Here are some points:
[ 1.   0.7  0.1 -0.2  0.5 -1.7 -0.3 -0.7  0.4 -0.1  0.8 -0.3 -0.2  1.1
  0.6  1.3 -0.8  1.   0.1]
[-1.6  0.5 -0.2 -0.7  0.3  1.7 -1.  -0.1 -1.5 -0.5  0.3  0.6  0.  -0.7
 -1.  -0.5  1.3  0.2  0.3]
[-0.4  0.1 -1.2  1.5  1.7 -1.1  0.  -2.3  0.8 -0.4 -0.7 -1.   2.2  0.7
 -0.4  1.1 -0.3  1.   0. ]
[-3.6 -1.6  0.2  5.6 -0.4  1.7 -0.3  1.2 -1.9 -0.8  0.6  0.6  0.2 -2.8
  2.1 -5.3  2.6  1.1  1.1]
[ 1.   0.2 -0.1  0.2  0.7 -1.  -0.7 -0.7  0.4 -0.7 -0.5 -0.1  0.2  0.7
  0.8 -0.3 -0.5  0.8 -0.8]
[ 1.  -1.2  0.4 -0.2  0.3 -0.1  0.1  0.6  0.2  0.9  0.3 -0.9  0.2  0.6
 -0.3  0.8 -1.8 -0.8  0.2]
[ 2.2  0.   0.6  1.   0.7  0.2  0.6  0.   1.3  0.4 -2.  -1.4 -0.8 -1.9
  1.   0.1 -2.3  1.5 -0.8]
[-0.9  0.8  0.3 -1.1 -0.3 -0.9  0.2 -0.6  0.4  0.4 -0.2 -0.3  0.5  0.5
  0.1  0.4  1.6 -1.4 -0.5]
[ 0.3 -0.4 -0.3  1.2 -0.5  0.3 -0.3 -0.5  0.6  0.1 -0.6  0.2  0.3 -0.2
  0.9 -0.3  0.7 -0.1  0. ]
[ 0.1  0.2  1.3 -0.5  1.7 -0.1 -0.2  0.4  0.1 -0.2  0.3 -0.4 -1.  -0.3
  0.7  0.1 -1.2  0.2  1.4]
[-1.2  2.6  1.3 -1.1  1.8  0.1  0.1 -0.4 -0.9 -0.3  0.  -1.2 -1.4 -1.4
 -0.6  1.5  0.9 -0.6  1.5]
[-0.9  0.1 -0.9  1.  -0.1 -0.8  0.7 -0.7 -0.4  0.4 -0.6  1.1 -0.5 -0.1
 -0.1 -0.4  0.9 -0.7  0. ]
[-0.5  0.6 -0.4 -0.3 -0.5 -0.4 -0.2  0.8 -1.4  0.4  0.3 -0.3  0.8  1.6
 -1.3  2.  -0.1 -1.5  0.9]
[ 0.3 -1.3  0.  -2.2 -0.9  1.9  0.4  2.  -1.2  0.7 -1.2  2.4 -0.4  0.
  0.2  0.4 -0.8 -0.2 -1.4]
[ 0.6  0.2 -0.6  1.1  0.5 -0.8  0.  -1.4  0.7 -0.6 -1.  -1.   0.   0.8
  0.   0.6 -1.   0.3 -0.2]
[-0.8 -0.1 -0.6  0.1  0.4  0.1  0.1  0.1 -0.1  0.2  0.4 -0.3 -0.2  0.1
 -1.5 -0.6  0.5  0.3  0.1]
[-0.1 -1.2 -0.4  0.2  0.6 -0.6  0.2 -0.7 -0.2  0.4  1.7 -0.6 -1.5 -0.8
  0.3  0.7 -1.5  0.6  0.4]
[ 2.2 -0.8  0.9 -0.8  2.6  1.5 -0.9 -0.6  0.5 -1.5 -2.2 -0.2 -0.4 -0.4
  0.6  0.4 -1.6  1.  -2.8]
10 more points follow, each with its number after it:
[-0.8 -0.1  0.2 -0.6  0.8  0.3  0.3 -0.1  0.3  0.2 -0.1 -0.4 -0.6  0.6
 -0.1 -0.1 -0.7 -0.5  0.3] 0
[ 0.2  0.6  1.6 -2.4  1.7  0.4  0.4  0.1  0.3  0.1  0.9  0.8 -0.6 -0.1
 -0.7 -0.2 -0.4 -0.4  0.3] 1
[-0.9  1.2 -0.2 -1.2 -1.4 -1.7 -0.3 -1.1 -0.5 -0.2  0.  -0.7  0.8  0.2
 -1.8 -0.1  0.7 -0.7  0.6] 2
[ 0.3  0.7 -1.4 -0.1  0.3 -1.   0.3 -0.5  0.  -0.1 -1.  -0.1 -0.6  1.4
 -1.   0.6 -0.7 -0.3 -0.3] 3
[-0.1  0.1  0.4 -0.4  0.3  0.1 -0.3 -0.5  0.   0.6  0.8 -0.4  0.5  0.7
 -0.5  0.4 -0.2 -0.4  0.9] 4
[ 0.4  0.1  3.5 -1.4  1.5 -0.1 -0.8  0.6 -0.5 -0.7  0.  -0.5 -0.5  1.5
  0.8  0.4 -2.1  0.1  1.6] 5
[ 0.   0.4  1.3 -0.5 -0.8  0.1  0.7  0.9 -0.1 -0.1 -0.3  0.1 -0.9 -0.3
  0.3  0.3  1.1 -1.2  0.3] 6
[ 1.1  0.3  0.  -1.1  1.5 -1.5 -2.  -0.4 -0.2 -0.8  0.6 -0.4  0.2  1.2
  0.5  0.5 -0.5  1.6 -1.2] 7
[ 1.1  0.5  0.8  0.2  0.3 -1.3  0.2  0.5  0.7  1.1 -0.6 -0.2 -0.5 -0.1
  0.4  0.5 -0.3 -0.2 -1. ] 8
[-1.3 -2.  -1.  -1.8 -0.5  0.9 -0.1 -2.9  1.   0.  -1.1  2.6  1.9  0.
  1.5 -1.1  1.2  1.3 -4.7] 9
Which of these numbered points is nearest to each point below by angle, seen from the average point of the first points? Its number follows each.
[-1.6 -0.7 -0.5 -0.2  1.4  0.7 -0.7 -0.4  0.2 -1.  -0.4 -0.1 -1.3  0.1
  1.  -1.   0.1 -0.4 -0.4] > 0
[ 0.1 -0.1 -2.1 -0.3  0.1 -0.7  0.6  0.   0.5  0.4 -0.9 -0.3 -0.2  1.
 -0.7 -0.3 -0.2  0.2 -0.6] > 3
[ 1.   0.8  0.6 -1.3  1.2 -1.   0.1 -0.6  0.4 -0.6  0.6 -0.4 -1.1  0.9
  0.3  0.8 -0.6  0.3 -0.7] > 7
[ 0.9  0.6 -1.9 -0.7 -0.1  1.3  0.6 -1.9 -0.4 -0.5 -2.5  1.1 -2.4 -4.3
 -0.1 -1.7  2.6  1.2 -3.5] > 9
[-2.4  0.7 -0.5 -0.6 -0.9  0.1 -0.2 -1.2 -0.3 -0.4  0.1 -0.1  1.6  1.4
 -0.3  0.2  1.   0.   0.2] > 2
[ 1.5  0.8  1.2 -1.3 -2.5  1.7 -0.8  0.7 -0.2  1.   1.   0.4 -0.3 -0.9
  1.2 -0.8  3.3 -1.4 -2.2] > 6
[ 0.9  0.8 -1.4  0.   1.9 -0.3 -0.5  0.6  1.8 -0.5  0.2 -0.8  0.  -0.9
  0.6 -0.8  0.   0.4 -0.8] > 7
[ 0.2 -0.7  0.7 -2.5  2.3  0.  -0.2 -0.3  0.1 -0.7 -0.7  1.7 -1.7 -0.7
  0.2 -1.  -0.8  0.7 -1.4] > 1
[ 2.1 -0.9 -0.7 -0.3  0.6 -0.2 -0.5 -0.1  1.2  0.  -0.6 -0.2  0.9  0.
  0.3 -0.3 -0.3  1.7 -1.9] > 7
[-1.3  0.2 -0.1 -1.9 -1.3  0.7  0.3  0.3 -0.6 -0.2 -1.2  2.9  1.4  1.
 -0.3  0.2  2.4  1.1 -1.7] > 9
[ 0.7 -0.4 -0.7  0.3 -0.3  1.3 -0.5 -1.   1.1  0.3 -0.5  0.8  1.7  1.1
  0.5 -0.7 -0.9  0.5 -0.7] > 9
[ 0.   0.7 -0.9  0.   0.9 -0.1  0.1 -0.7  1.   0.  -0.4  0.1  0.4 -0.8
 -0.1 -0.5  0.5  0.1 -1.4] > 9
[ 1.5  1.  -0.6  0.  -0.8 -1.7  0.4  0.   0.7  0.5  0.2 -0.4 -2.3 -1.5
  0.3 -0.8  1.2  2.2 -2.2] > 8
[-0.5  0.2  0.2  0.2 -0.2  0.5  0.5  0.   0.  -0.1 -0.3  0.4  0.  -0.4
  0.   0.4  0.5  0.5  0.1] > 6
[ 1.1  0.   0.4 -0.1  1.4  2.2 -0.9  0.7 -0.9  0.8 -0.7 -0.1 -0.4 -0.7
 -0.2 -0.9 -1.  -1.7  0.8] > 1
[ 0.1  0.5  1.  -0.6 -0.3 -0.8 -0.2  0.8  0.   0.1  0.9 -0.8 -0.3 -0.2
  0.3  0.2  0.4 -0.4  0.5] > 6
[ 1.7 -0.2  0.2  1.8 -0.9 -0.2  0.3  0.6  2.5 -0.3  0.2  0.1  1.5  2.1
  1.1 -0.4  1.3 -0.6 -1.2] > 8
[ 0.7  1.3 -0.3 -2.6 -0.5 -2.7  1.6 -1.7  1.1 -1.4  1.2 -0.2 -1.6 -2.
  0.5 -1.7  0.8  3.5 -1.9] > 7
[ 0.5 -1.3  1.2  1.2  0.1 -1.3  1.6  1.4  0.3 -0.8  2.2 -1.3 -2.9 -0.2
  0.4  0.6  0.4 -2.1  0.2] > 6
[ 0.   0.3  0.1 -0.6 -0.4 -0.2  0.2  0.6  0.7  0.3  0.5  0.7 -0.2  2.5
 -1.3  0.9 -1.2  0.1  2.2] > 4
[-0.9 -1.1 -1.1  1.7  0.2  0.3 -1.   0.3  0.3  0.6 -0.4  0.7  1.1  0.3
  0.8 -2.1  0.4  0.7 -0.4] > 9
[ 1.7 -1.2 -0.9  1.6  0.4  0.2 -0.5  1.   0.3  0.9  0.1 -0.8  1.3  0.9
 -0.5 -0.5 -1.2 -1.   0.8] > 4
